Each path is a new rotation, seen through one point. The rows after it are directions, each followed by how far the rotation turns it, in deg/step (0 if it stays put).
Each turn is a multiple of 5 degrees from 10 to 175, or 0.
Each row of a path follows its step; steps can be skipped.
path 1
step 3: [  2  -2  -3 -12  17 -15  -3  13  -1   8  -9  -1   1 -11  -5   9  13  -7
 -10  12   6  -7   8   9  -5   2  -9   5   3   0  -5   7   1 -23  -6   2
  10  -5   4  -4 -10  -9  -5   2  -5  10  -4 -12   4   4  -5   6  -3  -4
  -6   8]
step 9: [ 19   6  -4  -7   5  -7  -5   9  -6   0  -4   7   0  -3  -9   7  -3   8
 -12  -3   4   9  -5   3   6  -4   0  -2  11  -1  11  -3   7  -2   8  12
  -4   4   3  -9  -2 -18  15  -8  17  -3   3   4  -4  -2 -20   6  -2   5
   8 -12]
step 10: [ -4   0  11  -5  15   7   9   4   3   3  -6   0 -10   2   1 -10 -18 -12
  -4  -2   7   8   8  12   1  -1  10  -6 -13 -11   6  -2   2  -5  -2   3
   2 -20  -1   7 -17  12   3  -3  10   2  -4   3 -15   0  -3   4  -1   4
 -11 -11]
step 12: [  3  -6   4  -7   3  -5 -15 -11 -13  17   7  -9  -5   3   8  11 -13   4
   7   3  -1   5  -5   5  10  -2  -1   0   7  13   2   5   3   0  -7  -9
  -9  -7  -3   1  -7  -1  -9   2  18  13  -6  -8   0   2   3 -13   5  14
  -7 -10]
step 13: [  2  18  -8 -18  -4   5   8  -4  -1  -5  -5   1  -2   7  17  -8   3   5
 -12  -8  -3   2   4  -5  21  -9   8  10 -10 -10  -4   1   7 -14   9   1
 -12   2  10  -9  -3  -7  -5  -2   1   2  -8  -6   4   6   3  -8   5   7
  -2   7]
step 15: [  5  -9  10 -15  -7   0   0  -7   7   2   5  -6   4  -8  16  -3  -2  10
 -13   1   4   2   3   4  -8  -2  14  10  -7   1  22 -10   9   1  -4  -2
  -5   8  -2  -6  -2  -3   1 -12   3   0   3   7   3  13  13  14  -6  -4
  -5 -14]
step 16: [ -2  15   6  -6   8 -11   0   3 -10 -10  13   9   4   0   1   2  -8   4
 -12 -14   2  -3  -9  -9  -7   3   0  -2 -10   0   0  -1   0  -7 -13   3
   8  10  -1  -1  -8   7  -7  10  14  -5   3 -19 -10 -11  10   9  10   3
  -4  -9]
step 17: [  1   1   0  -9  -9  10 -14 -12  -3   3  -5  16 -11  -4 -15  -2   2 -13
 -19 -12  -8   0  -3  -1  -2  -4   6  -6   9   7  22   5   4  -2   1   5
 -14   1   3  -9   0   7  -8  -5   0  -1  -7   3   2 -13  -2  -4  -3   7
  -4  -7]
step 20: [ -7 -12  -6  -2  -2 -12  -9   2  -9   8  11  12  -1  -3  13   7   1  -1
  -6  14   8   8  -4  -5   5   5  15  11  11 -12  -2   5   4  -2  -7  -3
  -7  -2  -5   9   5  -4  -9  -5  10 -21 -11  -2 -10  -3   8   1 -11   5
  -3   7]
Speeds:
[-2 -1  0  1 -1  1  3 -1  2  0  0  0 -3  1  0  0  2  1  0  2 -1 -3  5  2
  3 -1  1 -2  1  1  6 -2  4 -1  1 -3  3  1 -1  2 -1  0 -4  0 -1 -3 -3 -1
  2  1 -2  2 -1  2 -6  2]
155
[ 0  0  0  0 -1  0 -1 -2  0  3 -5  3 -1 -3  0  0  3  3  0 -1 -1 -1 -1 -1
  3 -3  0  5 -3  1  2  2  2  1  2  5 -2  0  1 -2 -1 -3  3 -1 -4 -4  3  3
  5  0  2  3  1  1 -1  1]
170
[ 2 -2  1 -4 -2 -2  4 -2  3  4  1  0  2  1  3  0 -1  0  5 -1 -1  0 -1 -2
  0  1  2 -1 -7 -2  0  1  1 -3  1  0 -2  1  3  0  1  3 -1  4  1 -1  2  3
 -2 -1 -5  0 -1 -2 -3  0]
135
[-2 -3  1  1  7  0  0 -1 -2  1  1 -2 -1  2 -1 -2 -2  2  4 -1 -4  0 -1 -3
  3  1 -1  1  1 -3  2 -3 -3  0 -1 -2 -1 -3 -3  3 -1  4  3  2  0 -4  0 -1
  2 -3  3 -1  2  1 -1 -3]
175
[-2 -2  5  0 -3 -2  2  1  0 -3  2  2  2  1  4 -1  0 -4  0  1 -1  5  5  1
  3 -2 -1 -1 -3  2 -4  0 -1  0  5  2  1  1  0 -3 -3  3  2 -2  0 -2 -2 -2
  1  2  3 -1  2 -2  0 -3]
135
[-4  1 -3 -4  2  1  0  4  3 -1 -3  0 -1  3  2 -2  0  2 -1 -3 -3 -1 -2  2
  1 -5  1 -2  2  2 -2  0 -2  2  4  2 -2 -1 -1  2  0  0 -2 -2 -2 -2  1  1
 -3 -3 -4 -1 -1  0  2 -3]
90
